E: [-31.4 -28.4 -26.6 -26.3  20.9  19.4 -34.8 -34.5 -22.4  -7.7  21.1   8.2
  20.2 -29.0 -37.6  17.6  20.2  15.8 -31.4 -34.8 -12.0  20.4  -8.8  12.9
 -25.6  13.0  10.2 -35.9  12.7 -30.2 -32.8 -29.2 -12.5 -23.9   9.7 -34.0]
N: [ 11.2   6.5  29.1   7.1  28.9  31.6  20.7  13.9  -9.0 -10.6  27.5  21.4
 -16.2   4.9  15.4  30.1 -16.3  20.5  11.2  20.7  -6.9 -12.0  -5.4  18.8
  24.9  32.2  24.8  14.0  23.5 -24.1  20.3 -20.7  -7.6 -14.2  27.3  27.2]
B: [-38.8 -44.0 -52.3 -16.2  37.6  43.9 -89.6 -73.6   4.7   3.6  35.4  34.6
  -1.6 -64.6 -54.4  38.4   2.1  42.3 -38.8 -89.6   6.1   7.7   4.6  23.0
 -43.8  42.1  25.7 -52.8  25.8  12.3 -60.2  10.9   6.0   8.5  29.4 -69.6]
T: [ 25.7  32.4  47.3  10.7  16.0  19.9  48.8  43.2 -16.4  -8.9  14.6  18.3
  -5.4  41.1  29.9  16.5  -7.5  22.2  25.7  48.8 -14.0  -2.4 -11.1   7.7
  43.0  18.4  10.2  30.9   9.8 -23.5  50.1 -23.0 -13.8 -20.1  11.8  55.2]
has: [ 10.2  30.9   9.8 -23.5  50.1]	yes
has: [13.9 20.7 31.6 28.9]	no
has: [35.4 34.6 -1.6]	yes

K: [ 12.1 -20.1  29.7 -23.5 -15.6 -17.6 -51.1]
Q: [ 58.6  61.1  42.7  64.4 -70.7  67.4 -47.7]
L: [ 59.6  72.1  29.2  76.5 -67.3  77.0 -26.3]
P: [-58.2 -63.1 -52.0 -70.0  64.5 -77.9  47.9]
R: [-58.6 -52.1 -48.6 -59.1  59.7 -72.3  55.3]
C: [ 59.6  72.1  29.2  76.5 -69.2  77.0 -26.3]
H: [  3.1 -35.5  19.6 -40.0  -1.6 -31.9 -43.7]
J: [ -5.6 -49.2  10.3 -54.7  11.9 -45.5 -37.3]
D: [  3.0 -37.2  16.5 -41.7  -0.4 -31.3 -41.3]
G: [-61.5  72.1  29.2  76.5 -67.3  77.0 -26.3]
A: [  0.4 -57.7 -13.9 -61.5  22.9 -40.0 -28.9]
diff L: [ 59.6  72.1  29.2  76.4 -67.3  77.0 -26.3]	3, [76.5]
diff J: [ -5.6 -49.2  10.3 -54.7  11.9 -45.5 -37.4]	6, [-37.3]

U: [  0.1  57.9   5.5 -19.7  38.9   1.8  -1.2   3.6   0.6   7.1  21.0  12.7
  12.1   4.8   5.0 -11.7  -3.3 -21.7  -7.2 -11.4 -64.6  13.6  26.9  -7.8
 -10.5  13.2   6.3   7.3 -30.7  -1.9  -5.8  12.6   4.2   6.4  -5.3 -25.9
  27.7  11.0  -9.6   2.1 -23.6  -0.7  -6.1  23.7  -5.3   1.5  13.9   7.8
 -12.5   7.9  -5.6   5.0  -0.1 -24.2  -9.5  35.7  -7.2  -3.1   0.2 -23.7
 -22.7  -2.5]
F: [ 17.0 -13.2  -4.5  10.4 -53.1  -6.1  11.8  -4.4  -0.8 -26.3  28.7  -7.3
  11.3   7.9   3.9   2.4   3.1   7.8 -49.0 -13.5  56.0   2.5   8.6  -7.8
 -21.9  11.6  10.6 -17.4  40.9   6.5  -0.9   7.6 -39.2  -0.7  21.1   0.8
   4.4 -11.4  -6.2  -1.9 -36.1  -6.8  25.8   8.8   5.0  15.0  -1.1 -11.0
   1.9  -4.7 -13.9  -3.7  12.2 -19.3   2.6  12.9   5.2  -5.3   4.3 -30.7
  22.0   0.6]
X: [  0.1  57.9   5.5 -19.7  38.9   1.8  -1.2   3.6   0.6   7.1  21.0  12.7
  12.1   4.8   5.0 -11.7  -3.3 -21.7  -7.2 -11.4 -64.6  13.6  -2.3  -7.8
 -10.5  13.2   6.3   7.3 -30.7  -1.9  -5.8   0.2   4.2   6.4  -5.3 -25.9
  27.7  11.0  -9.6   2.1 -23.6  -0.7  -6.7  23.7  -5.3   1.5  13.9   7.8
 -12.5   7.9  -5.6   5.0  -0.1 -55.7  -9.5  35.7  -7.2  -3.1   0.2 -23.7
 -22.7  -2.5]
M: [  0.1  57.9  -6.6 -19.7  38.9   1.8  -1.2   3.6   0.6   7.1  21.0  12.7
  12.1   4.8   5.0 -11.7  -3.3 -21.7  -7.2 -11.4 -64.6  13.6  26.9  -7.8
 -10.5  13.2   6.3   7.3 -30.7  -1.9  -5.8  12.6   4.2   6.4  -5.3 -25.9
  27.7  11.0  -9.6   2.1 -23.6  -0.7  -6.1  23.7  -5.3   1.5  13.9   7.8
 -12.5   7.9  -5.6   5.0  -0.1 -24.2  -9.5  35.7  -2.9  -3.1   0.2 -23.7
 -22.7  -2.5]
diff F: [ 17.0 -13.2  -4.5  10.4 -53.1  -6.1  11.8  -4.4  -0.8 -26.3  28.7  -7.3
  11.3   7.9   3.9   2.4   3.1   7.8 -49.0 -13.5  56.0   2.5   8.6  -7.8
 -21.9  11.6  10.6 -17.4  40.9   6.5  -0.9   7.6 -39.2  -0.7  21.1   0.8
   4.4 -11.4  -6.2  -1.9 -36.1  -6.8  25.8   8.8   5.0  15.0  -1.1 -11.0
   1.9  -4.7 -13.9  -3.7  12.2 -19.3   2.6  12.9   5.2  -5.3   4.3 -30.7
  22.0   0.5]	61, [0.6]
has: [-5.6  5.0]	yes
has: [-21.7  -7.2 -11.4]	yes
has: [ -0.1 -55.7  -9.5]	yes
has: [  7.8 -12.5]	yes
has: [2.4 3.1]	yes

fava: [ -1.7  -1.3  -2.9 -87.1   0.5   4.6  -5.3]
muvi: [ -3.8  -3.8  -7.7 -87.1  -5.8  24.2 -22.1]
faf: [ 12.8   2.5  10.0 -87.1  12.7 -41.5  40.6]
bubi: [  7.9   4.1   7.1 -87.1  13.1 -28.2  25.0]
lev: [-13.1  -9.0 -15.3 -87.1 -15.8  51.1 -46.3]
luk: [-19.5 -10.2 -18.6 -87.1 -20.4  71.8 -62.7]
pabi: [  0.3   0.3  -1.4 -87.1   1.6  -4.7   6.1]
susu: [ 15.4   5.9  13.3 -87.1  14.6 -50.4  47.1]
loz: [-11.9  -4.8 -14.7 -87.1 -13.6  43.5 -34.5]
Gonop: [ 12.7   5.3  14.3 -87.1  17.3 -44.5  39.6]
Mede: [  8.4   5.1   8.6 -87.1  11.0 -33.1  32.6]
has: [-3.8 -3.8 -7.7]	yes
diff faf: [ 12.8   2.5  10.1 -87.1  12.7 -41.5  40.6]	2, [10.0]
has: [-87.1 -13.6  43.5 -34.5]	yes
has: [-87.1  17.3]	yes

naze: [ -7.3  -7.7  -2.6 -28.2   6.5  33.3  13.8 -18.1  -9.8 -28.7 -12.9]
gif: [  4.8 -16.6  -9.2 -26.8  10.7  29.1   3.7 -25.1 -12.4 -32.7 -21.3]
lomo: [  0.4  -4.2  -0.1  -5.0   4.0  11.6  -0.2  -8.6  -4.9 -17.1  -8.2]
gal: [ -1.2 -19.3 -13.3 -33.8  11.1  39.0   2.5 -25.0 -14.8 -32.3 -27.1]
Rel: [-42.1 -21.9  30.2 -57.7 -17.4  72.1  49.6 -60.8 -30.6 -48.8   4.5]
buz: [  0.3  -4.7  -4.7 -14.1   5.9  21.4   4.0 -13.6  -1.3 -24.4 -12.1]
zimo: [-42.1 -21.9  30.2 -57.7 -17.4  72.1  49.6   2.4 -30.6 -48.8   4.5]
Nolip: [-73.4  36.1 -45.9  -9.5  18.6  41.1 -20.6  -0.7  23.0 -11.5   4.8]
diff zimo: [-42.1 -21.9  30.3 -57.7 -17.4  72.1  49.6   2.4 -30.6 -48.8   4.5]	2, [30.2]
has: [ 72.1 -17.4]	no
diff buz: [  0.3  -4.7  -4.7 -14.1   5.9  21.4   4.0 -13.6  -1.3 -24.4 -12.0]	10, [-12.1]
has: [-60.8 -30.6]	yes

Z: [ 40.2  60.5 -45.8   5.6  38.8  30.1]
S: [-49.7 -76.1  12.9 -68.6 -72.4  36.1]
Y: [ 26.8  54.0 -22.3  33.0  43.3  -1.7]
V: [ 10.4  13.1  14.7  16.3  19.3 -17.8]
has: [-76.0  12.9]	no
has: [ 26.7  54.0 -22.3]	no
has: [ 14.7  16.3  19.3 -17.8]	yes
has: [ 43.3  33.0 -22.3  54.0]	no
diff Y: [ 26.8  54.0 -22.3  33.0  43.3  -1.6]	5, [-1.7]
diff S: [-49.7 -76.1  12.9 -68.7 -72.4  36.1]	3, [-68.6]

Sulak: [-66.6  29.8  63.1  -4.5]
nes: [ 40.9  51.4  18.6 -64.5]
vef: [-23.6  37.0  63.1 -24.5]
diff vef: [-23.5  37.0  63.1 -24.5]	0, [-23.6]
diff Sulak: [-66.6  29.8  63.2  -4.5]	2, [63.1]
diff Sulak: [-66.6  29.7  63.1  -4.5]	1, [29.8]
has: [ -4.5  63.1  29.8 -66.6]	no
diff nes: [ 40.9  51.4  18.7 -64.5]	2, [18.6]
has: [ 63.1  29.8 -66.6]	no

limun: [  7.6   2.7  19.3   4.3 -86.6  25.7]
mil: [ 7.6  2.7 19.3  9.5 35.9 -7.1]
gagi: [  0.0  22.3 -21.3 -16.7 -76.4 -15.5]
diff gagi: [  0.0  22.3 -21.3 -16.7 -76.4 -15.6]	5, [-15.5]
diff mil: [ 7.6  2.7 19.3  9.5 35.9 -7.2]	5, [-7.1]
diff gagi: [  0.0  22.3 -21.3 -16.7 -76.5 -15.5]	4, [-76.4]
diff limun: [  7.6   2.7  19.4   4.3 -86.6  25.7]	2, [19.3]
diff limun: [  7.6   2.7  19.2   4.3 -86.6  25.7]	2, [19.3]
diff mil: [ 7.5  2.7 19.3  9.5 35.9 -7.1]	0, [7.6]

